In the rows, zero is written as 128.
Where one turn sends some rows of the set: a few examples, then the rows asked
z_647: [143  97 129 129 147 156 107 148 152 103 126 148 126 151 146 105 165 123
 192 153 139 134 127 137 153 117 143 132 146 121 122 138 107  73 136 149]
z_193: [121 114 120  89 160 121 114 133 145 113 137 199 127 127 124 102 131 129
 151 141  80 145 159 127 132 120 151 116 141 128 121 128 108 162 149 132]
z_237: [127 108 117  90 162 123 111 137 147 106 137 204 128 129 130 101 139 123
 148 148  82 147 158 134 134 117 151 122 139 127 124 126 112 162 146 130]
z_176: [154 107 117 171 152  78 140 126 144 111 137 180 105 145 127  95 132 119
 162 141 136 141 209 121 170 117 129 115  99 135 130 151 114 131 149 125]
z_545: [186  88 117  87 126 114 132 145 158 102 133 126 146 135 164 105 146 107
 136 166 111 173 165 134 164 127 117 140 134 130 121 161 130 116 140 102]
z_535: [117  80 117 134 148 110 138 107 145 106 139 191 130 124 133  82 139 125
 147 179 194 160 151 126 134 133 142 116 145 109 125 161 108 136 169 119]
z_492: [162  86 108 140 127 113 129 137 143 115 135 155 141 123 150 131 135 123
 159 149  95 164 144 131 114 130 138 120  52 130 123 154 118 100 147 111]
z_531: [182  93 123  72 115 114 122 137 149 106 131 123 133 140 159  88 136 115
 152 156 114 169 164 135 166 134 118 127 141 134 116 150 122 110 146 103]
z_312: [162 115 118 106 201 130 120 120 147 108 126 146 130 136 160 124 142 119
 112 140 140 139 112 134 137 123 115 127 148 140 117 118 115 144 144 139]
z_44: [134 113 124 136 159 151 128 129 152 117 121 139 136 131 130 130 143 131
 178 146 144 128 129 124 157 115 146 126 149 132 112 159 103  67 157 158]
z_156: [176  94 112  91 133 111 147 131 162 103 126 123 155 125 153 124 136 108
 127 161 113 170 169 130 166 122 115 140 134 135 119 176 127 117 148 103]
z_614: [117  80 118 130 149 105 136 106 143 105 139 194 130 128 132  79 140 123
 150 175 193 159 152 127 135 134 142 113 150 107 124 158 111 135 169 116]
z_997: [121  76 118 135 148 107 139 116 145  98 136 196 129 127 135  80 147 121
 144 179 191 160 152 131 136 130 143 119 142 107 126 160 113 137 164 116]
z_286: [118  78 116 136 149 108 141 112 147 103 137 194 133 124 134  84 147 118
 142 178 190 161 151 126 133 129 140 119 143 107 126 163 113 140 166 117]
z_15: [152 109 118 170 150  78 133 128 141 111 137 182 100 149 122  90 127 117
 166 141 139 139 206 124 171 120 130 117 101 135 132 149 113 131 147 127]
z_476: [158  97 119 184 127 127 148 137 149 117 121 106 131 124 146  94 132 125
 154 167 160 151 135 125 162 114 126 126  90 127 123 132 110 156 158 134]
z_305: [144  97 125 141 158 152 118 151 158 103 124 150 139 142 152 131 174 118
 172 161 144 132 127 134 152 110 140 146 136 121 126 152 111  75 135 147]
z_566: [174 101 120  74 117 109 130 120 147 114 128 114 138 131 147  98 117 124
 151 147 117 170 169 129 168 134 120 122 150 139 110 160 118 109 160 108]
z_970: [140 107 130 127 147 153 115 135 146 116 124 144 125 143 138 110 148 132
 192 145 144 132 129 128 156 118 145 124 151 129 116 145 102  66 153 155]
z_58: [159 122 120 102 200 128 123 114 145 115 129 140 124 137 153 118 133 125
 121 132 141 138 116 132 138 123 119 116 153 142 114 117 118 142 152 146]
z_682: [158  90 110 132 122 112 128 117 134 129 133 147 136 119 139 129 114 135
 167 135  96 157 144 126 119 137 138 112  63 133 111 156 108  95 162 115]
z_922: [123 110 112  96 170 123 122 133 153 109 134 203 140 123 126 116 133 122
 140 144  83 143 160 129 135 114 151 123 138 130 124 137 114 166 149 132]
z_924: [124 108 111  92 164 122 117 140 149 107 137 208 133 125 131 108 142 121
 143 147  80 145 157 129 131 114 148 122 135 127 123 129 116 167 142 131]
z_321: [162  99 122 175 115 127 137 137 140 121 126 106 123 131 149  80 128 130
 163 162 162 150 138 128 161 119 126 121  93 127 125 123 107 155 161 138]
z_257: [161  88 115 125 115 112 118 129 133 127 136 151 128 129 147 114 122 133
 176 137  94 164 142 130 114 141 142 109  63 132 115 144 112  95 153 114]
z_932: [159 121 125  95 192 130 116 113 142 113 126 141 117 143 158 107 133 128
 128 133 141 141 110 133 138 128 120 116 153 143 112 109 117 140 151 142]
z_119: [159 101 120 177 121 125 145 127 139 122 120 104 122 129 140  88 122 130
 165 160 161 148 138 126 161 119 127 113  94 128 121 129 107 155 166 140]
z_994: [152 107 118 174 155  79 137 129 141 114 136 184 104 145 126  95 135 117
 160 144 137 138 203 120 167 115 127 119  99 134 134 152 117 135 148 124]
z_576: [164  94 119 179 120 127 141 140 147 115 122 109 127 130 148  90 133 128
 157 167 161 149 137 128 158 116 128 126  87 125 125 127 110 157 158 135]
z_364: [121 115 112  94 167 123 119 128 148 114 135 199 135 121 122 113 130 126
 146 140  83 142 159 128 136 119 150 118 140 130 120 135 111 163 154 139]
z_191: [158  89 105 139 131 114 132 123 140 123 133 149 142 114 144 140 124 128
 159 140  96 161 144 126 116 133 139 116  58 133 118 161 115  98 154 115]
z_877: [156 102 118 179 124 122 149 126 143 123 119 104 131 123 141  96 124 130
 158 162 162 146 136 126 161 117 132 121  88 129 122 134 111 155 165 139]
z_734: [138 106 120 145 164 154 134 136 158 110 117 144 146 130 138 141 160 119
 166 151 144 129 130 127 154 108 140 141 140 125 123 164 109  74 146 155]
z_778: [172 102 113  85 130 109 149 119 155 119 126 113 149 121 144 119 120 121
 133 151 114 169 168 117 167 127 119 128 140 138 113 177 122 111 160 111]
z_741: [153 106 118 172 154  80 134 129 143 108 135 181 103 149 131  91 137 117
 161 143 137 141 207 123 169 118 127 121  97 133 134 150 116 133 143 124]
z_825: [151 107 118 169 148  78 133 129 139 110 139 183 100 150 126  89 136 120
 166 143 138 141 206 125 171 119 127 117 100 135 133 145 115 134 144 125]
z_281: [162 115 124  98 187 127 109 121 143 109 131 147 117 147 160 103 140 122
 127 137 140 142 109 137 138 127 120 124 153 139 112 104 116 143 143 141]
z_144: [164  84 114 129 117 112 118 137 135 118 136 154 129 128 153 117 134 126
 169 146  97 164 142 136 114 135 141 116  58 131 120 145 114  98 147 110]
z_455: [121  77 121 133 146 108 132 115 143  98 140 192 126 128 133  74 146 122
 150 178 193 159 151 132 133 133 141 117 144 107 127 154 111 136 163 120]
z_446: [165 114 122 104 194 132 114 128 147 103 130 147 125 145 164 112 148 119
 117 143 143 141 110 137 136 122 118 128 146 138 118 108 119 144 141 137]

z_566 goes to z_531
z_970 goes to z_647
Where do these go?
z_58 goes to z_932
z_492 goes to z_191

Where one turn sends some rows of the set: a few examples, then the rows asked
z_211: [138 134 128 114 140 165 112 123 164 134 100 156 138 142 119 108]
z_276: [126 135 139 128 151 119 117 129 138 140 102 133 126  85 128 116]
z_744: [123 112 134  99 130 131  91 158  89 115  83 124 140 138 128 104]
z_307: [134 136 136 111 165 129 124 158 135 135  82 111 177 167 128 119]
z_562: [114 116 108 127 165 125 109 153 144 116 110 131 158 166 146 143]
z_62: [139 124 131 103 162 158 120 165 123 130  81 137 127 155 123 107]
z_958: [142 128 135 114 144 164 121 104 152 143 103 156 137 135 132 112]
z_511: [123 103 117 118 122 116 122 130 119 123  90 127 146 204 126 131]
z_962: [134 122 147 121 107 110 131 106 112 147  81 130 114 123 108 102]
z_472: [111 110 145  97 129  85 114 140 137 133  80  96 150 174 134 126]
z_603: [119 129 140 140 128 116 146 124 180 139 113 140 140 165 129 121]
z_616: [122 128 142 133 143 117 119 128 179 136  94 101 147 166 102 134]
z_797: [ 90 111 144 137  98 101 122 107 134 126 116 135 146 125 121 122]
z_85: [ 93 111 140 125  89  98 112 123 150 119 112 133 141 133 119 118]
z_442: [154  96 129 135 126 118 124 142 153 116 118 102 138 161 123 142]
z_612: [141 105 152 128 133 109 137 148 109 132 139  96 135 156 130 130]
z_617: [110 124 137 129 122 123 141 129 185 133 110 147 128 150 115 121]
z_153: [ 94 142 126 112 146 117 115 116 104 147  75 160 133 127 132 104]
z_277: [ 99 149 131 119 151 134 100  95 122 160 115 150 129 151 132 114]
z_818: [ 94  99 144 114 112  91 121 165 111 114  93 115 130 146 124 116]
z_875: [124 124 131 123 152 141 128 123 106 149 113 127 128 201 116 124]
z_890: [111 102 142  82 146 122 126 118  95 126  83 133 159 121 128 108]
z_334: [144 133 151 122 122 130 115 113  82 151 113 116 131 144 113 103]
z_687: [118 129 151 122 132 102 108 121 125 145 139 118 138 106 149 120]
z_496: [ 98  95 147 104 123 110 119  90 139 129  95 122 131 119 104 125]
z_242: [ 98 121 132 122 163 112 123 131 148 142 143 129 132 164 150 141]
z_474: [149 123 135 109 172 149 114 155 126 138  84 124 126 170 136 112]
z_357: [121 120 139 116 161 154 130 106 137 130  97 138 157 111  96 116]
z_80: [ 95 107 146 133 126  86 114 159 108 119  98 103 134 160 126 121]
z_557: [119 105 140 107 141 134  90 140  78 124  87 120 132 129 131 113]

z_557 goes to z_80
z_442 goes to z_276
Where do these go?
z_334 goes to z_612
z_616 goes to z_357
z_211 goes to z_62

Where one turn sends some rows of the set: a few examples, then the rows asked
z_556: [147 155 122 144 103 108 107 116 119 153 128 133 108 134 150 117 117 133
 158 153 143 134 126 130 125 136  94 124 112 108 127 144 134 152 147]
z_644: [121 110 126 155 154 148 113  83 108 110 155 136 133 119 108 134 108 133
  94 110 103 106 121 126 121 156 114 128 119 120 129 123 102 105 140]
z_368: [141 142 138 137 107 126 143 150 143 151 115 123 161 115 109 153 110 126
 104 143 121 124 112 127 139 123 113  79 126 117 132 118 111 132 119]
z_849: [131 117  87 117 113 101 137  91 102 128 134 124 128 134 144 183 124 132
 120 150 123 128 124 106 157 123 114 135 113 124 149 143 117 114 120]
z_370: [144 176 132 144 139 145 112 121 122 129 111 166  97 118 129 120 133 120
 139 141 122 130 123 162 143 130 101 161 131 110 129 126 134 125 130]
z_925: [151 143 134 147 118 123 152 115 123 140 125 123 165 131 142 117 156 117
 118 140  91 125 133 122 117 119 130 109  98  96 136 156 121  98  93]
z_541: [139 129 131 111 106 138 148  90 152 121 153 118 129 132 114 147 171 132
 140 130 101 133 118 144  85 147 159 163 133 121 119 125 138 127 126]
z_129: [119 115 111 141 130  97 165 139 141 147 123 127 144 113 125 121 166 103
 113 168 121 125 180 122 128 100 138 122 155 141 138 136 116 123 125]
z_350: [134  55  94 125 123 140 132 112 124 127 152 123 129 133 118 145 100 139
 127 139 135 123 127 116 117 129 118 114 139 150 132 136 123 105 126]
z_788: [121 134 118 128 126 137 138  87 130 126 151 120 123 143 144 117 175 143
  89 136 112 141 124 128  90 126 132 161 139 133 140 117 152 114 161]
z_112: [132 122 125 138 125 139 150 119 129 134 146 139 149 118 112 159 120 120
 114 131 123 117 124 132 199 126 130 149 132 131 131 138 134 164 135]
z_421: [146 139 130 163 119 137 141 138 138 126  94 152  96 110 137 157 158 134
 111 142 123 139 131 118 106 104 103 149 118 112 140 116 137 108 122]
z_881: [138 121 145 130 149 115  96 108 120 153 148 111 123 113 100 132 102 137
  99 141 103 115 129 121 129 143 113 105 112 146 146 106 110 101 142]
z_103: [142  94 146  82 129 152 135 115 140 143 129  93 126 131 121 114 159 117
 128 143 121 139 125 117  96 134 133 143 125 113 125 139 148 149 123]
z_802: [ 98 131 130 139 139 126 126 109  95 124 135 147 147 139 121 140 125 118
 117 113 160 115 122 137 135 128  78 101 161  99 119 125 117 115 121]
z_7: [122 144 123 118 143  59 144 100 116 139 152 127 150 138 155 136 140 119
 143 136 128 116 134 118 123 121 143 119 145 120 155 153 117 119 145]
z_735: [145 116 121 144 107 105 113 147 136 138 122 122 117 125 117 136 149 120
 157 167 137 121 149 116 128 132 107 145 143 125 106 115 127 175 149]
z_184: [104 132  91 148 106 115 122 117 110 140 130 136 126 132  91 140 166 119
 102 158 130 128 152 142 158 129 106 143 140 132 120 100  94 109 103]
z_795: [138 151 137 138 146 109 127 113 116 140 148 129 164 132 123 101 172 112
 124 143 106 107 135 139 169 128 155 157 128 110 131 127 125 131 131]
z_896: [117 128 138 108 122 144 141 106 155 155 160 121 112 126 129  89 144 116
 117 123 126 158 152 134  93 155 119 128 142 131 141 148 133 155 123]
z_241: [139  80  92 148 124 162 124 125 131 109 131 126 134 119  88 132 126 124
  98 143 101 110 132 130 120 151 128 133 133 138 115 109  96  99 119]
z_691: [119 114 125 124 158 144 168 108 119 114 122 147 155 124 141 125 152  86
 136 126 121 114 158 133 132 112 119 137 153 105 125 167 133 116  98]
z_163: [132 112 130 158 123 118 146 122 137 105 125 153 111 119 133 178 149 125
 157 119 143 123 143 109 105 123 102 159 153 112 124 128 127 148 134]
z_933: [126 156 124  81 135 126 126 107 143 133 128 120 114 121 140 103 146 111
 109 145 100 144 138 142  87 147 112 145 167 141 149 115 128 118 145]
z_231: [126  90 126 123 150 128 112 112 133 149 176 130 124 119  86 136  97 130
 134 141 130 124 142 145 151 135 126 130 152 160 132 119 124 118 139]

z_231 goes to z_881
z_112 goes to z_368
z_421 goes to z_163
Where do these go?
z_541 goes to z_103
z_129 goes to z_7

Where one turn sends some rows of the set: a few examples, then the rows asked
z_78: [160 117 117 142 155 111 128 131 146 132 120 102]
z_25: [174 125 116 145 159 120 128 119 131 125 132 131]
z_122: [119 168 149 122 129 129 134 160 127 119 112 125]
z_194: [ 93 130 176 132 131 141 125 121 119 124 126 120]
z_941: [169 111 108 137 160 128 117 135 130 137 129 120]
z_149: [101 119 143 130 111 105 113 124  91  99 130 137]
z_367: [125 125 143 123 141 117 121 160  90 146  97 134]
z_255: [103 100 151 114 123 140 102 146 121 128 115 147]
z_782: [122 113  92 131 147 149 116 107 119 138 125 140]
z_727: [108 134 141 135 126  97 129 170 116 130 111 112]
z_937: [103 135 149  89 145 122 129 129  99 106 115 141]
z_892: [130 131 153 142 134  89 131 147 114  94 142 113]
z_422: [176 133 113 138 140 144 116 116 130 126 125 113]
z_188: [143 139 155 104 113 140 127 120  96 135 144 149]
z_830: [102 130 107 142 145 125 138 111 153 123 130 120]
z_16: [101 110 161 108 119 103 129 126 128 115 108 129]
z_148: [157 133 140 102 150 135 112 145  85 109 132 143]
z_59: [142 100 147 121 105 137  96 148 122 122 125 102]
z_521: [142 132 183 136 151 135 130 128 126 128 105 125]
z_959: [129 121 169 138 141 106 138 132 100 153 120 143]
z_195: [115 115  89 128 121 127 122  98 127 121 129 114]
z_435: [124 148 134 106  97 142 114 157 118 121 129 112]
z_732: [ 88 117 143 112 131 128 113 145  99 117 146 116]
z_434: [148 116 135 111 129 122  99 151  89 112  97 111]
z_658: [132 144 158 113  92 122 137 124 124 119 148 122]
z_371: [149 132 172 124 124 102 137 113 128 103 121 122]
z_754: [162 141 122 150 148 131 127 118 142 120 140 103]
z_615: [119 136 101 122 145 154 124 104 136 126 109 129]
z_480: [110 129 152 115 117 143 104 116  91 114 101 129]
z_418: [173 118 109 146 134 115 119 114 128 122 135 111]
z_598: [131  98 154 140 135 117 114 154 115 124 160 111]
z_101: [119 135 108 134 160 127 135  99 131 128  99 140]
z_794: [133 102 150 123 114 117 123 130  88 149 145 135]
z_584: [119 133 108 135 148 125 140  86 131 119 136 139]
z_449: [104 131 159 131 138 128 120 134 114 111 132 167]
z_298: [143 149 160 127 153 154 116 153 122 113 131 144]
z_730: [162 132  99 135 148 124 121 137 129 118 133  96]
z_540: [110 117  80 126 146 127 118 127 124 123 119 123]
z_696: [112 102 105 149 137 118 127 103 137 137 121 123]
z_343: [168 139 114 130 163 124 130 126 135 123 112 108]

z_521 goes to z_298
z_194 goes to z_449
z_941 goes to z_730
Where do these go?
z_188 goes to z_367
z_782 goes to z_540

